In the rows, zero is written as 128.
Rotation paths and how fast each direction turns (deg/step):
Each turn is a multiple of 5 degrees from 10 to 175, or 0.
Each row of a path follows its step; steps can be skipped.
Path 1:
step 0: | 127 | 106 | 127 | 144 | 162 |  96 | 139 | 148 | 143 | 105 | 126 | 157 | 145 | 100 |  83 | 127 | 120 | 150 | 156 | 174 | 118 | 122 |  96 | 103 | 165 |  70 |
step 1: |  99 | 131 | 172 | 141 | 111 |  55 | 107 | 124 | 119 | 136 | 106 | 124 | 110 | 124 | 145 |  96 | 115 | 158 |  70 | 132 | 109 | 100 | 128 | 150 | 112 | 139 |
step 2: | 179 | 126 | 145 | 168 | 117 | 144 | 137 |  88 | 150 | 110 | 140 | 161 | 147 | 122 | 167 | 145 | 168 | 138 | 151 | 125 |  96 |  74 | 110 | 122 | 117 | 107 |
step 3: | 157 | 155 | 126 | 140 | 139 | 104 | 107 | 129 | 132 | 124 |  67 | 126 | 155 | 132 |  95 | 123 | 146 |  97 | 108 | 152 |  68 | 178 | 112 | 116 | 136 | 155 |
step 4: | 113 | 133 | 154 | 131 | 136 | 104 | 170 | 125 |  98 | 160 | 148 | 141 | 150 | 129 | 170 |  94 | 144 | 135 | 136 | 118 | 147 | 143 |  45 | 108 | 117 | 136 |
step 5: | 136 |  89 | 124 | 138 | 181 |  89 | 145 | 139 |  92 | 126 | 123 | 176 | 137 | 147 | 100 | 159 | 122 | 151 | 140 | 123 |  87 | 104 | 160 |  98 | 106 | 138 |
step 6: |  91 | 203 | 147 | 143 | 125 | 103 | 126 | 131 | 145 | 132 |  84 | 114 | 136 |  95 | 117 | 118 | 141 | 184 | 149 | 151 | 129 | 105 | 122 | 105 | 121 | 114 |
step 7: | 135 | 116 | 133 | 157 | 113 | 110 | 126 | 102 | 114 |  72 | 160 | 154 | 151 | 160 |  94 | 113 | 143 | 155 |  75 | 127 | 117 | 117 |  85 | 151 | 115 |  91 |
step 8: | 150 | 140 | 187 | 100 | 140 | 118 | 102 |  79 | 122 | 106 |  96 | 159 | 158 |  88 | 164 | 131 | 120 | 132 | 132 | 122 |  94 | 135 | 141 | 135 | 112 | 169 |
Directions:
| 127 | 127 | 136 | 116 | 152 | 137 | 126 | 136 | 127 | 111 | 132 | 142 | 131 | 147 | 129 | 140 | 130 | 113 | 130 | 137 | 116 | 121 | 130 | 136 | 140 | 113 |
145
| 141 | 131 | 130 | 114 | 134 | 141 | 135 | 107 | 144 | 123 | 131 | 127 | 137 | 129 | 126 | 129 | 133 | 115 | 116 | 121 | 127 | 142 | 113 | 122 | 132 | 152 |
70
| 122 | 123 | 127 | 132 | 129 | 112 | 122 | 117 | 134 | 125 | 120 | 127 | 124 | 144 | 111 | 119 | 117 | 125 | 150 | 117 | 116 | 133 | 133 | 150 | 134 | 144 |
155
| 121 | 111 | 139 | 116 | 123 | 107 | 137 | 119 | 121 | 127 | 143 | 137 | 131 | 128 | 155 | 135 | 117 | 128 | 118 | 113 | 127 | 129 | 138 | 131 | 127 | 132 |
110
Path 2:
step 0: | 134 | 139 |  87 | 154 |  93 | 159 | 121 | 165 | 139 | 184 |  97 | 138 | 175 | 140 | 133 |  98 |  83 | 163 | 150 | 123 | 149 | 149 | 105 | 135 | 131 | 126 |
step 1: | 152 | 120 | 128 | 106 |  84 | 135 | 157 | 126 | 197 |  90 | 140 | 155 | 157 | 125 | 133 | 101 | 125 | 139 | 123 | 103 | 149 | 146 |  66 | 139 | 146 | 119 |
step 2: | 117 | 112 | 117 | 120 |  95 | 159 | 120 | 160 | 177 | 193 |  96 | 154 | 193 | 141 | 114 | 118 | 142 | 121 | 149 | 137 | 138 | 146 | 140 | 123 | 141 | 129 |
step 3: | 107 | 148 | 117 | 140 |  80 | 122 | 153 | 110 | 171 |  96 | 101 | 151 | 174 | 125 | 100 | 129 | 132 | 174 | 101 |  92 | 122 | 126 |  86 | 113 | 158 | 121 |
step 4: | 140 | 106 | 102 | 107 | 115 | 150 | 139 | 163 | 159 | 187 | 106 | 141 | 163 | 137 | 133 | 143 | 109 | 142 | 150 |  83 | 130 | 134 | 131 | 157 | 190 | 138 |
step 5: | 101 | 121 | 165 | 118 |  91 | 115 | 121 | 143 | 169 |  80 | 104 | 153 | 181 | 115 | 136 | 149 | 100 | 165 | 122 | 123 | 138 | 167 |  96 | 125 | 158 | 129 |
step 6: | 118 |  62 | 105 | 147 |  73 | 135 | 115 | 128 | 153 | 176 | 123 | 118 | 169 | 150 | 135 | 143 | 129 | 114 | 130 |  87 | 138 | 141 | 126 | 116 | 171 | 154 |
step 7: | 109 | 115 | 169 | 143 | 114 | 141 | 156 | 111 | 148 | 104 |  81 | 152 | 154 | 167 | 116 | 169 | 136 | 152 | 125 | 128 | 129 | 153 |  78 | 147 | 179 | 113 |
step 8: | 139 |  88 | 105 | 139 | 106 | 102 | 140 | 173 | 105 | 165 | 112 | 126 | 179 | 142 | 125 | 127 | 109 | 123 | 112 | 117 | 124 | 152 | 110 | 106 | 199 | 155 |
Directions:
| 127 | 128 | 141 | 114 | 123 | 118 | 130 | 143 | 125 | 117 | 130 | 130 | 143 | 143 | 126 | 117 | 126 | 121 | 132 | 145 | 117 | 126 | 149 | 136 | 139 | 109 |
125
| 135 | 129 | 110 | 143 | 111 | 109 | 133 | 132 | 131 | 115 | 146 | 120 | 126 | 130 | 131 | 118 | 122 | 127 | 110 | 119 | 129 | 120 | 131 | 110 | 136 | 126 |
145
Path 3:
step 0: | 137 | 143 | 166 | 131 | 125 | 106 |  70 | 159 | 124 | 130 | 139 |  72 | 125 | 144 |  98 | 112 | 156 | 112 | 150 | 153 | 144 | 117 | 136 | 139 | 133 | 133 |
step 1: | 143 | 149 | 118 | 179 |  90 | 129 | 168 | 130 | 155 | 162 | 121 | 118 | 137 | 105 | 126 |  98 | 131 | 127 | 111 | 174 | 143 | 123 | 152 | 122 | 152 | 101 |
step 2: | 101 | 137 | 175 | 112 | 130 | 145 | 108 | 143 | 152 | 105 | 108 | 140 | 117 | 108 | 154 | 124 | 132 | 144 | 151 | 136 | 104 | 149 | 172 | 164 | 138 |  81 |
step 3: | 119 | 158 |  97 | 152 | 164 | 102 | 138 | 105 | 107 | 114 | 121 |  71 | 123 | 117 | 111 | 129 | 144 | 145 | 133 | 151 | 143 | 168 | 129 | 161 |  99 | 111 |
step 4: | 135 | 165 | 134 | 156 | 148 | 124 | 142 | 161 | 129 | 107 | 143 | 165 | 166 | 146 | 140 |  89 | 155 | 176 | 134 | 130 | 127 | 128 | 109 | 136 | 164 | 122 |
step 5: | 135 |  89 | 120 | 140 | 152 | 125 | 135 | 104 | 113 | 115 | 129 | 157 | 162 | 135 | 139 | 125 |  90 | 102 | 160 | 165 | 104 | 173 | 150 | 145 | 129 | 111 |
step 6: | 115 | 115 | 115 | 137 | 117 |  74 | 131 | 152 | 142 |  98 | 162 | 114 | 142 | 159 | 118 | 140 | 130 | 151 | 164 |  98 | 154 | 124 | 150 | 162 | 103 | 142 |
step 7: |  88 | 103 | 114 | 150 | 134 | 133 | 128 | 111 | 116 | 168 | 135 | 111 | 168 | 142 | 150 |  95 | 128 | 127 | 150 | 158 | 146 |  85 |  97 | 152 | 158 | 139 |
step 8: | 140 | 134 | 140 | 150 |  97 | 148 | 131 | 119 | 140 | 128 | 137 | 160 |  97 | 157 | 174 | 119 |  82 | 112 | 156 | 107 | 165 | 134 | 135 | 145 | 126 |  89 |
Directions:
| 119 | 130 | 140 | 130 | 128 | 129 | 138 | 136 | 138 | 133 | 116 | 123 | 126 | 130 | 109 | 115 | 102 | 141 | 145 | 133 | 135 | 143 | 115 | 132 | 131 | 135 |
0
| 126 | 117 | 118 | 119 | 140 | 115 | 111 | 124 | 141 | 112 | 110 | 117 | 125 | 122 | 129 | 135 | 112 | 138 | 124 | 116 | 125 | 126 | 148 | 133 | 120 | 130 |
110
| 114 | 120 | 125 | 130 | 127 | 136 | 139 | 131 | 130 | 131 | 126 | 130 | 130 | 122 | 126 | 115 | 138 | 141 | 127 | 112 |  99 | 115 | 133 | 137 | 150 | 139 |
140
| 141 | 126 | 110 | 128 | 133 | 123 | 128 | 147 | 131 | 129 | 122 | 117 | 119 | 135 | 126 | 120 | 139 | 137 | 123 | 146 | 129 | 108 | 112 | 142 | 116 | 138 |
115
| 136 | 118 | 142 | 119 | 127 | 121 | 129 | 146 | 125 | 120 | 133 | 136 | 129 | 102 | 135 | 128 | 136 | 144 | 142 | 115 | 144 | 118 | 122 | 122 | 129 | 119 |
160
Path 4:
step 0: |  95 | 142 | 137 | 182 | 108 | 163 | 147 |  99 | 104 | 126 | 146 | 158 | 130 | 149 | 112 |  39 | 128 | 142 | 154 | 133 |  78 | 137 | 143 | 117 | 140 | 119 |
step 1: | 152 | 174 | 130 | 150 |  97 | 184 | 146 | 164 | 128 | 139 | 134 |  87 | 118 | 178 | 156 |  92 |  98 | 155 | 143 | 121 |  88 | 117 | 125 |  93 | 145 | 148 |
step 2: | 133 | 171 | 163 | 107 |  94 | 140 |  92 | 169 |  92 | 124 | 102 | 126 | 154 | 150 | 177 |  96 | 145 | 121 | 135 | 149 | 121 |  71 | 149 | 112 | 108 | 167 |
step 3: | 108 | 106 | 150 | 164 | 111 | 118 |  48 | 138 | 102 | 113 | 110 | 149 | 113 | 135 | 142 |  38 | 136 | 136 | 107 | 124 | 118 | 111 | 156 | 130 | 133 | 121 |
step 4: | 101 | 121 | 132 | 131 |  94 | 172 | 113 | 149 | 164 | 142 | 117 | 104 |  99 | 156 | 142 |  58 | 124 | 138 | 141 |  59 | 116 | 134 | 156 | 111 | 128 |  82 |
step 5: | 123 | 159 | 155 | 123 | 100 | 113 | 132 | 124 | 175 | 152 |  90 |  96 | 145 | 158 | 196 | 103 | 134 | 148 | 187 |  98 | 111 | 107 | 140 | 140 | 102 | 152 |
step 6: | 136 | 119 | 159 | 120 | 138 | 103 |  59 | 133 | 155 |  92 |  63 | 116 | 102 | 136 | 188 | 116 | 101 | 147 | 121 | 151 | 106 | 119 | 142 | 141 | 113 | 155 |
step 7: |  73 |  89 | 155 | 100 | 111 | 157 |  99 | 114 | 165 |  91 | 103 | 149 |  92 | 104 | 156 | 104 | 135 | 121 |  94 | 111 | 122 | 140 | 170 | 110 |  91 | 108 |
step 8: |  79 | 103 | 161 | 158 | 108 | 133 | 146 |  85 | 202 | 118 | 141 | 130 | 133 | 121 | 151 | 108 | 140 | 136 | 161 |  74 |  92 | 158 | 139 | 123 | 125 | 156 |
Directions:
| 128 | 139 | 124 | 125 | 123 | 120 | 128 | 118 | 136 | 132 | 141 | 115 | 123 | 138 | 110 | 127 | 128 | 144 | 145 | 121 | 138 | 139 | 142 | 104 | 123 | 137 |
95
| 121 | 114 | 136 | 132 |  97 | 131 | 124 | 131 | 124 | 134 | 135 | 142 | 116 | 126 | 117 | 130 | 110 | 131 | 137 | 128 | 134 | 134 | 112 | 135 | 115 | 123 |
95
| 142 | 136 | 136 | 134 | 148 | 121 | 116 | 119 | 128 | 135 | 120 | 133 | 115 | 128 | 106 | 119 | 117 | 131 | 123 | 133 | 105 | 129 | 125 | 130 | 116 | 117 |
120
| 153 | 124 | 133 | 119 | 128 | 126 | 139 | 133 | 145 | 135 | 146 | 129 | 129 | 146 | 140 | 131 | 134 | 130 | 138 | 123 | 114 | 119 | 107 | 127 | 123 | 130 |
95
| 111 | 114 | 133 | 119 | 150 | 138 | 119 | 114 | 143 | 141 | 127 | 131 | 133 | 118 | 134 | 141 | 123 | 129 | 131 | 134 | 130 | 140 | 112 | 116 | 128 | 136 |
25
Path 5:
step 0: | 105 | 111 | 111 | 173 | 115 | 136 | 104 |  91 | 133 | 116 | 137 | 142 |  83 |  76 | 119 | 105 | 146 | 127 | 146 | 107 | 150 | 112 | 145 |  79 |  83 | 113 |
step 1: | 152 | 102 |  83 | 124 | 128 | 133 |  95 | 121 | 102 | 118 | 146 | 144 | 107 | 145 | 154 | 169 | 106 | 145 | 157 | 158 | 109 | 158 |  75 |  84 | 113 | 104 |
step 2: |  86 | 150 | 112 | 136 | 101 | 184 | 107 | 130 | 150 |  99 | 124 | 103 | 130 | 128 | 141 | 146 |  90 | 152 | 133 | 105 | 162 |  94 | 136 |  87 |  99 |  95 |
step 3: |  84 |  62 | 111 | 121 |  85 | 147 | 114 | 108 | 124 | 133 | 156 | 143 | 132 | 161 | 156 | 152 | 103 | 146 | 130 | 157 | 116 | 120 |  89 | 160 | 116 | 145 |
step 4: | 106 | 145 | 175 | 124 | 104 | 179 | 127 |  94 | 131 |  85 | 131 | 169 |  97 | 127 | 123 |  92 | 105 | 121 | 117 | 132 | 118 |  71 | 111 | 110 | 118 | 109 |
step 5: | 122 |  95 | 108 | 132 | 105 | 107 |  63 | 148 | 145 | 136 | 138 | 161 | 151 | 122 | 102 | 107 | 105 | 127 | 133 | 153 |  93 |  99 |  67 | 112 | 148 | 148 |
step 6: | 123 | 153 | 138 | 124 | 106 | 147 |  84 |  92 | 143 |  88 | 130 | 152 | 133 |  85 | 147 | 142 | 153 | 109 |  98 |  68 | 123 | 115 | 102 |  96 | 117 | 131 |
step 7: | 112 |  97 |  81 | 151 |  96 |  98 | 112 | 120 | 125 | 140 | 189 | 119 |  82 | 117 | 100 | 129 | 102 | 125 | 121 | 108 | 118 | 158 |  83 |  97 | 131 | 134 |
step 8: | 139 | 133 | 112 | 123 | 140 | 183 | 102 |  87 | 143 | 113 | 135 | 126 |  77 |  91 | 167 | 125 | 144 | 171 | 135 | 139 | 150 | 120 | 117 |  78 | 104 | 130 |
Directions:
| 135 | 106 | 123 | 120 | 123 | 120 | 116 | 131 | 122 | 134 | 146 | 129 | 137 | 136 | 116 | 128 | 109 | 120 | 146 | 131 | 128 | 146 | 130 | 135 | 142 | 134 |
175
| 131 | 137 | 135 | 135 | 113 | 127 | 138 | 151 | 136 | 136 | 138 | 114 | 117 | 136 | 110 | 122 | 115 | 120 | 129 | 115 | 122 | 118 | 131 | 117 | 126 | 112 |
145
| 118 | 125 | 113 | 139 | 129 | 105 | 138 | 130 | 120 | 145 | 123 | 128 | 130 | 141 | 133 | 138 | 123 | 125 | 112 | 145 | 114 | 124 | 113 | 118 | 132 | 134 |
175
| 128 | 119 | 142 | 122 | 132 | 103 | 119 | 135 | 126 | 112 | 131 | 133 | 131 | 120 | 131 | 117 | 132 | 108 | 125 | 130 | 119 | 101 | 131 | 136 | 128 | 131 |
55
Path 6:
step 0: | 147 | 102 | 109 | 134 | 126 | 160 | 144 | 114 | 142 | 148 | 124 | 108 |  90 | 127 | 157 | 136 | 129 | 165 | 125 | 111 |  67 | 102 | 166 | 126 | 119 | 147 |
step 1: | 128 | 100 | 116 | 122 | 153 | 125 | 118 | 154 | 102 |  75 | 149 |  91 | 107 | 156 | 174 | 132 | 131 | 152 | 130 | 128 | 136 | 121 | 130 | 103 |  96 | 154 |
step 2: | 119 | 130 |  87 | 146 | 132 | 140 | 119 | 186 | 143 | 129 | 143 | 129 | 146 | 125 | 111 | 104 | 114 | 126 | 163 | 100 |  98 | 116 | 146 |  99 |  94 | 157 |
step 3: | 149 |  90 | 145 | 128 | 105 | 145 | 130 | 139 | 137 | 132 | 149 |  84 | 104 | 134 |  91 | 133 | 150 | 148 | 161 | 133 | 106 | 104 | 140 | 139 | 128 | 184 |
step 4: | 116 | 141 | 130 | 151 | 162 | 119 | 123 | 164 | 126 |  97 | 133 | 118 |  95 | 119 | 140 | 116 | 115 | 161 | 141 | 102 | 164 | 120 | 103 | 154 | 130 | 187 |
step 5: | 148 | 143 |  85 | 149 | 129 | 164 | 155 | 131 | 140 | 153 | 135 | 154 |  95 | 144 | 112 |  96 | 132 | 148 | 120 | 113 | 125 | 138 | 157 | 111 | 124 | 180 |
step 6: | 165 | 101 | 123 | 155 | 143 | 147 |  88 | 125 | 107 | 134 | 148 | 121 |  92 | 172 | 127 | 152 | 153 | 181 | 132 | 133 | 131 | 112 | 131 | 140 | 113 | 139 |
step 7: | 143 | 154 |  80 | 128 | 142 | 139 |  87 | 174 | 156 | 113 | 131 | 101 | 118 | 131 | 162 | 115 |  87 | 154 | 111 | 117 | 123 | 113 | 143 | 148 | 112 | 142 |
step 8: | 152 | 103 | 113 | 135 | 151 | 126 | 142 | 149 | 134 | 150 | 129 |  86 | 104 | 160 | 127 | 121 | 133 | 104 | 126 | 114 |  77 | 141 | 178 | 119 | 120 | 167 |
Directions:
| 131 | 136 | 125 | 128 | 135 | 118 | 121 | 134 | 141 | 139 | 114 | 139 | 143 | 134 | 147 | 111 | 133 | 117 | 133 | 139 | 132 | 138 | 126 | 113 | 128 | 149 |
125
| 137 | 138 | 125 | 151 | 124 | 140 | 112 | 116 | 125 | 138 | 117 | 126 | 121 | 136 | 134 | 128 | 125 | 125 | 110 | 132 | 138 | 142 | 138 | 150 | 122 | 124 |
45
| 141 | 121 | 124 | 107 | 106 | 133 | 133 | 122 | 136 | 112 | 134 | 125 | 125 | 126 | 121 | 123 | 121 | 129 | 110 | 146 | 132 | 142 | 136 | 121 | 125 | 140 |
155
| 125 | 130 | 156 | 140 | 124 | 129 | 139 | 142 | 126 | 124 | 130 | 131 | 133 | 115 | 114 | 128 | 125 | 111 | 135 | 131 | 132 | 133 | 135 | 147 | 130 | 148 |
60
| 110 | 130 | 113 | 140 | 126 | 113 | 144 | 137 | 133 | 119 | 132 | 124 | 141 | 145 | 122 | 114 | 128 | 126 | 108 | 119 | 139 | 121 | 139 | 131 | 135 | 124 |
125
| 120 | 144 | 135 | 125 | 130 | 146 | 134 | 118 | 137 | 143 | 154 | 113 | 129 | 126 | 133 | 112 | 143 | 124 | 127 | 132 | 116 | 128 | 138 | 126 | 137 | 125 |
140
